The rows below fall into families. The same turns and mirrors carry the whole set onto itself and the rows of a family onto each other. For each named row, which other rows are in its family? Write them in the order they are listed.
These 32 rows form 4 families of 8 rows each.
dibik: [ -6.3 -19.4  32.1  15.2  -6.9 -31.6 -28.1  19.9 -10.7  -6.7  -7.4   3.1
  54.6  12.5  28.8  44.9   7.3  -6.6]
vuvak: [ 31.3 -18.4  27.6  10.6   5.0   7.8 -43.2  24.5  39.5 -18.3 -16.3  19.0
  -0.1  11.6  22.2  -1.3 -31.7  -1.2]
Gige: [-11.4 -21.4   7.4  -1.4 -13.7 -23.6 -40.6  19.7  -5.7 -22.0 -20.2 -11.7
  59.6  21.3  31.5  17.8 -10.4 -12.3]
maner: [ -5.8 -22.2  19.2  19.8  37.6   4.5 -42.5 -14.1  12.4 -45.8 -16.4  11.5
 -15.6 -11.8   3.9  -1.8 -17.7   4.3]
zogu: [ -4.0   3.0  31.5  41.2  11.3 -35.2   8.3  -6.1   9.2 -14.7  -6.3   8.6
  33.2  17.3  27.0  50.0 -16.2   4.9]
bera: [-33.0 -27.6  16.9   1.5  24.8   4.6  -5.5 -14.9  -9.9 -40.6 -31.8  -2.9
  16.0   9.1   8.5  56.1 -34.9  -3.5]
soko: [ 12.7 -34.0  39.7  -0.6   7.0  10.8 -19.5  15.1  18.5 -30.9  -5.0  33.7
  -6.2 -14.2  21.5  -6.0 -29.4  -5.9]
liguf: [ -8.7 -21.7  -5.4  36.9  24.4 -14.5 -19.5  -9.7  38.5  -6.8 -34.3  24.4
  24.7   7.7   2.5   2.2  19.2  23.3]
Nogiv: [-11.4 -36.4  30.9 -21.8   0.9   3.0 -27.4  -1.3  -9.8 -18.7 -38.9  -4.4
  39.2  19.2   7.6  25.5 -41.0 -28.7]
paru: [ 10.8 -38.4   0.8  31.1  -5.9   9.8 -19.5  26.1  27.1   6.2 -15.7  34.9
  21.8  -4.9  12.0  29.9  16.1   8.9]
kipa: [  2.0 -30.7  -3.5  33.8   7.2 -16.3  -7.8 -30.0  18.7 -13.2 -45.1  16.8
  25.5  23.0   4.8  18.4  25.2  19.4]
vep: [ 13.1 -32.3  20.7   3.6  -6.5  22.7 -27.0  19.8  30.5   2.5 -15.7  19.2
 -12.1  -5.5  37.4   3.0 -15.2  -6.0]
sozog: [-27.0 -26.0  20.4  -3.3  30.7   3.7  -5.8 -27.9   6.7 -35.7 -28.1  -8.0
  19.8  -3.0  30.5  46.6 -42.7 -13.7]
vezu: [-10.8   1.8  31.1  28.5  15.4 -37.3   5.7 -16.7  22.4 -11.8 -16.5   1.3
  49.1  15.9  41.5  32.2  -5.8   1.1]
gefu: [-20.7   1.1  38.1  31.4  -1.8 -15.3   3.9 -28.5   7.9 -21.7 -10.5   0.8
  33.4  31.8  47.2  21.6  -7.7  -6.0]
led: [ -0.1 -37.8  21.5 -27.1  13.9  10.3 -45.5  -8.5   4.5 -12.4 -40.3  17.5
  47.3   9.5  14.1  18.5 -45.6  -9.3]
mudi: [-16.7  12.4  10.5  31.6   2.0  -5.6   3.2 -17.6  20.4 -27.8 -15.8  -8.8
  35.5  14.4  41.2  48.2 -25.7  -1.8]
nof: [-20.6  -6.6  14.1  20.6  24.9   3.3 -50.0 -19.5  16.9 -16.5 -32.6   5.3
 -16.4  12.4   0.6  -2.1   1.9  14.1]
sok: [-11.7 -44.4  24.9 -28.7   2.9  -5.2  -3.0   4.5  11.1 -28.2 -40.4   5.1
  39.0  16.1  16.5  18.8 -42.1 -20.4]
baf: [ 18.0 -33.6  35.5 -22.3  -8.4   8.9 -20.7  -5.1   2.4 -17.6 -44.1  -0.6
  35.8   0.2  21.3  -1.7 -39.6  -6.9]
bag: [  8.8   6.1  -1.5  35.8  13.1 -21.0 -10.9 -34.6  27.6   4.0 -33.9  26.3
  29.4  16.6  10.1  14.9   5.2   5.8]
puren: [ 24.3 -28.0  34.0   9.5   0.4  23.5 -28.9  11.7  16.9 -20.9 -18.5  22.7
  -4.8  -0.8   2.5  -9.1 -32.2 -15.3]
mebo: [ 22.8 -33.4  -2.0   8.1   4.2   2.3 -19.6  21.2  25.2  -7.2 -32.0  35.8
  33.0  -0.5  30.3  45.4  17.6  11.8]
dap: [ -9.7 -12.2  34.9  21.4  29.4   2.5 -34.6 -11.0  -3.7 -38.7 -20.0  21.8
 -11.3   6.7 -12.4  -5.7 -18.5   9.8]
bilas: [ -8.9 -53.0  -4.8  15.2   5.4  -8.5 -27.8  25.5  28.1   1.3  -9.9  40.4
  21.8  -9.3  13.8  24.7   9.9  15.1]
zaz: [-13.4 -15.1  24.4   6.2  22.5  13.6 -27.7 -32.9  -9.1 -42.1 -30.8  -8.7
   9.0 -18.6  17.4  43.9 -26.1  14.3]
vora: [ -2.2 -24.8  29.4   6.6  -1.0 -55.8 -26.8  19.9   2.1 -17.1  -6.7   9.3
  52.3  16.4  25.4  24.8  -1.9  -3.5]
Budu: [-13.9  -7.6  35.3  -2.5   3.2 -15.6 -42.2  22.8  -5.4 -23.3  -8.2  12.3
  50.1  20.6  49.3  33.0   0.9  -7.4]
lut: [-11.9 -20.1   0.9  39.6  17.3  -6.1  -5.1  -9.4  34.5   8.0 -32.0  34.8
  19.6  19.4  -9.2  12.7  -1.1  22.0]
dasom: [-18.5 -40.4  14.3  11.3  15.1  16.5 -14.6 -49.6  -0.8 -23.9 -21.1   5.1
  15.5  -3.8  21.7  41.4 -43.3  -0.8]
gikef: [ 16.5 -35.0  -9.4  13.9  -3.8 -16.0 -37.3  13.2   2.3   2.6  -7.2  30.5
  28.8 -13.3  32.8  34.3  16.9  -2.3]
nafu: [ -1.9 -25.9  15.6  40.4  15.1  -5.0 -48.2 -16.0  14.8 -37.8  -7.7  -2.0
 -21.7  10.1   7.5   6.1 -12.8  13.0]

The rest of the family of bag: Gige, vep, mudi, nof, baf, zaz, gikef
The rest of the family of vezu: dibik, maner, liguf, Nogiv, paru, sozog, puren

The rows below fall into families. The same turns and mirrors carry the whole set onto itself and the rows of a family onto each other. For each named row, which other rows are in its family? Write them in the order they are listed.
These 15 rows form 5 families of 3 rows each.
T: [ 15.7 -27.2 -14.9  15.8 -15.7   5.2  -5.3   3.0  56.7 -15.3  19.9  -6.2
   6.3]
U: [  0.5  -5.2  15.3  15.2 -52.6 -36.2 -33.2  21.1  31.7  14.2  12.2 -40.2
  18.1]
E: [ -0.6 -10.7 -24.9 -15.6 -31.5  -3.6 -31.4  21.7  16.1  -3.5  15.0   9.7
  43.2]
G: [ 18.2  -5.9  18.0 -22.8 -19.5  31.5   6.2  34.8   8.7   1.4  29.2 -29.1
   2.3]
Q: [ 31.2   2.2  -9.5  25.1 -17.2   1.7 -40.5  21.7  24.2  30.4  -5.0 -49.4
  11.8]
N: [ 25.4 -25.3 -12.6 -23.0 -42.5  26.5 -19.4  30.1  37.7  11.1  19.8  -0.8
  38.0]
V: [ 26.1  -6.5 -10.0 -18.1 -57.2  12.2 -39.6  -1.5  24.4 -12.4  16.7  -3.5
  36.0]
A: [ -9.0  19.6  16.4   4.3 -22.7   6.2   2.8   1.7   8.0  11.9 -13.3  -2.1
  -2.8]
P: [ 21.4   0.5 -25.0   0.3 -14.5  -2.1 -49.1  19.8   7.9  14.0   2.3 -37.8
 -19.7]
L: [ -5.1   0.2  41.5   9.2 -52.7  -4.8   4.2   8.4  11.3  15.8  15.1 -16.6
   0.5]
C: [ 26.8 -22.4   7.6 -22.9 -33.6  29.2  -3.7  29.5   1.2  40.7  11.5 -18.2
   5.5]
M: [-21.4 -15.9  10.5  -6.7 -29.2 -15.6 -33.0  11.2  37.9  24.0  29.4 -48.7
   3.4]
Y: [ 13.3   7.2  22.8   4.2 -25.6  -2.6   2.1  -7.0   0.3  37.3  21.7   7.9
   4.4]
X: [ 25.4  12.4 -25.2  16.5 -31.2  22.3 -12.2  -9.7  48.1  -4.0  31.2  -0.1
   4.5]
K: [ 28.9   4.9 -27.3  21.4 -21.2  -3.3 -26.4   6.0  40.8  21.1  29.8 -45.8
 -13.5]

The rest of the family of T: G, M
The rest of the family of N: L, K
The rest of the family of Q: V, Y

The rows below fall into families. The same turns and mirrors carry the whole set onto itself and the rows of a family onto each other. For each named row, which other rows are in its family? Write them in the order they are listed.
These 30 rows form 5 families of 6 rows each.
golel: [-23.0  15.1   1.0  22.9  13.2 -20.5  15.0 -27.0  16.9   8.6 -15.7  22.7
  13.3  20.5 -16.3   3.9 -30.0  28.3 -21.0 -33.9  -1.0 -27.8 -18.4]
Rilef: [-14.4   8.6  -3.5 -42.9 -13.9 -14.3  -9.9  16.9 -16.9  -1.3 -10.4 -22.4
 -14.7 -33.7   9.6  35.6 -34.8  -0.4  -7.0  -2.9 -26.3 -14.4 -25.4]
Zuliv: [-15.4 -20.5  -2.0  31.2   4.6 -18.2   9.6   8.5  20.8  11.8  10.2  28.0
  16.4  13.8   7.9 -12.4 -10.5  -7.9  -1.1 -27.8 -34.5  -2.8  -6.7]
finag: [-17.9   8.4  -3.9 -48.5 -19.0  -9.5 -11.3  17.5 -11.1   2.6  -3.0 -11.8
 -24.3 -31.1   4.0  24.3 -40.6   5.9 -23.9  -2.1 -27.4 -13.0 -25.0]
kivog: [-31.4  -3.9   5.8  13.8  34.6 -14.7  18.9 -17.1  28.8 -13.6 -12.1  31.6
  29.0  13.2  -6.2  16.1  -4.0   8.8 -25.3 -29.0   6.6 -13.7  -9.4]
daru: [-14.9  10.8 -10.1 -53.9  -9.1  -9.4 -13.2   8.1  23.3  -7.2 -21.3 -18.4
 -26.3 -22.7 -13.6  39.6 -28.5   9.8 -34.3  11.5  -3.5  -3.3 -22.0]
lipo: [-13.8  15.1  -5.6 -48.5  -4.0 -10.7  -9.6   7.2  12.5 -10.6 -29.1 -29.6
 -16.2 -27.7  -4.6  53.1 -27.2   3.8 -19.6   2.9  -4.9  -8.3 -21.6]
tep: [  1.1 -18.4  -7.6  23.5  10.8 -24.7  22.7  12.9  14.6  18.2   5.3  29.6
  29.9  21.8   5.3 -12.9  -4.7   1.5   3.3 -17.3  -6.5 -15.0 -15.1]
remap: [  1.1  -3.4 -11.7 -32.5 -17.1 -21.4  -5.2   8.5  11.8  -4.8 -15.5 -21.8
 -27.2 -16.5  -0.3  33.3  -9.2  -4.1 -20.0  42.6   2.2  13.0 -20.2]
gaka: [-11.8 -25.2  -5.4  17.7  19.2 -24.7   6.4   0.3  32.7  -8.0  -8.7  29.3
  33.0  18.1  -8.6   4.8  19.9  -2.9   2.2   2.2   9.8  -8.8 -17.3]
Lop: [-13.2  -2.7  -4.6 -34.7 -24.8 -22.4 -24.3  31.0  15.8   1.2 -14.5 -19.2
 -19.9   2.6 -15.2  23.4 -17.4  -1.7  -9.4  36.3 -13.3  14.9 -14.5]
Vufo: [  4.6 -13.9  -5.0  23.1  15.8 -18.5  20.1 -11.3  37.1   9.7 -17.1  18.3
  28.1  21.2 -15.3  -4.2  11.5   0.5 -14.9  -4.8  16.7 -20.8  -7.6]
bove: [ -8.8 -22.5  -9.8  27.7  11.0 -15.6   4.6   3.7  59.0   2.0  -8.6  19.3
  15.7  25.0 -12.3   4.7   9.0  -8.5  -5.9  -8.5  -5.6   6.9  -4.1]
zode: [ -0.7  -2.2 -13.9 -43.5 -17.3 -18.7 -19.6  23.7   5.7  -3.0 -20.3 -27.3
 -11.7 -25.5  -0.6  38.4 -11.8  -6.3   5.2  24.4 -10.3  -6.9 -27.5]
fudi: [ -8.8  -0.9  -3.7 -30.4 -21.5 -21.2   0.9  13.0 -25.7   3.0   2.8 -13.5
 -25.2 -29.4  19.0  20.8 -26.9  -2.3 -17.6  21.2 -25.9   0.5 -21.1]
ruza: [-18.5  16.6   1.2 -34.9  -6.4 -13.0   7.5  -7.3   0.3  -7.8 -14.2 -18.8
 -29.7 -25.1   4.5  42.9 -33.9   7.5 -44.0  10.4  -4.0   4.7 -12.6]
zogap: [  2.8 -15.6   0.7  27.3   7.7 -20.5  22.8  -2.1   6.4  19.0  -0.6  24.9
  30.3  12.2   1.0 -19.7   1.1  -0.2  -5.0 -15.1  -6.4 -27.1 -10.5]
solib: [ -2.0  -2.5 -12.4  24.8   4.5 -27.6   1.5 -15.3  40.4   7.9 -23.5  16.8
  17.2  30.9 -29.4   2.3   2.7  17.4  -1.3   3.2  16.5 -16.5 -22.6]
rud: [ -2.2  -7.8 -15.0 -47.8 -24.0 -16.8 -21.1  27.5   9.0   3.1  -9.2 -16.3
 -21.1 -21.6  -5.1  22.2 -16.4  -1.9  -6.9  27.9 -15.3  -3.3 -29.7]
nef: [-26.8  -2.7   4.4  24.6  22.8  -8.0  16.7 -12.0  44.2   1.4  -7.2  23.8
  12.4  16.9  -4.9  10.4 -18.4   4.0 -27.6 -39.9 -16.6  -2.0   1.7]
rodun: [  1.2 -11.9  -9.4  18.7  22.2 -21.0  22.3   0.4  47.2   8.3 -14.1  23.0
  27.6  29.8 -11.4   7.5   1.0   4.5 -11.0 -13.5  17.1  -7.7  -9.6]
sumu: [-14.9  27.1 -26.1 -20.3  -6.0  -8.3  -6.7   7.4  25.6 -10.7 -43.8 -17.1
 -20.8 -29.6 -10.7  46.3 -31.9   8.5 -31.5  -2.3  -9.5  -1.8 -21.9]
fim: [-15.5  18.2 -21.1 -14.2 -19.2 -14.0  -6.4  21.6 -13.5  -0.1 -22.0  -8.5
 -15.2 -39.1  10.0  22.3 -40.1   3.2 -15.7 -10.3 -40.0 -11.0 -29.2]
Ped: [-14.6   0.5   1.5  20.5  25.6 -14.5  32.0  -5.5  23.8   8.9  -4.7  28.0
  26.8  19.8   1.5   3.3 -20.8  11.6 -22.0 -40.9  -2.0 -17.1  -7.3]
Rusir: [  4.5   3.3 -36.0 -15.5 -23.0 -21.5 -19.1  31.1  14.6  -1.9 -32.3 -16.5
 -14.6 -28.4  -6.6  23.9 -11.3  -5.9   1.0  24.8 -17.6  -0.2 -32.4]
nus: [-33.0  19.7   6.5 -37.1  -8.8 -11.2 -11.8  10.0  15.7  -6.7 -22.3 -18.1
 -24.6  -1.1 -16.8  38.1 -41.6  11.2 -38.1   7.9 -11.1  11.5  -6.2]
kek: [-10.7   0.0   6.1  22.6  20.8 -13.2  30.3 -19.9  18.5  10.7 -12.5  21.5
  27.0  12.0  -5.5  -3.0 -11.4   7.7 -30.3 -30.6   4.5 -28.0  -3.1]
datak: [ -4.9  -8.8  -6.1  30.1  -3.8 -31.3   4.2  -3.6  -0.3  20.9  -1.4  25.1
  18.7  19.6  -6.3 -19.1 -13.8  14.4  11.2 -10.9 -14.2 -25.8 -28.1]
kagi: [-28.0   8.4   6.7 -31.1 -24.5 -18.3 -16.5  28.2 -18.7   5.9  -0.5 -11.2
 -21.4  -9.2  -0.5  14.5 -43.3   4.2 -17.3   7.6 -37.6   4.3 -14.5]
faf: [-24.0 -18.9   4.2  20.7  19.6 -21.8  14.2   1.4  -3.3  -2.6   7.1  36.7
  32.8   6.0  10.4  -5.7  -2.9   1.2  -1.2 -24.0 -15.9 -19.5 -17.8]

The rest of the family of faf: kivog, remap, gaka, fudi, ruza
The rest of the family of Ped: finag, daru, tep, rud, rodun
The rest of the family of zode: Rilef, lipo, Vufo, zogap, kek
The rest of the family of nus: Zuliv, Lop, bove, nef, kagi

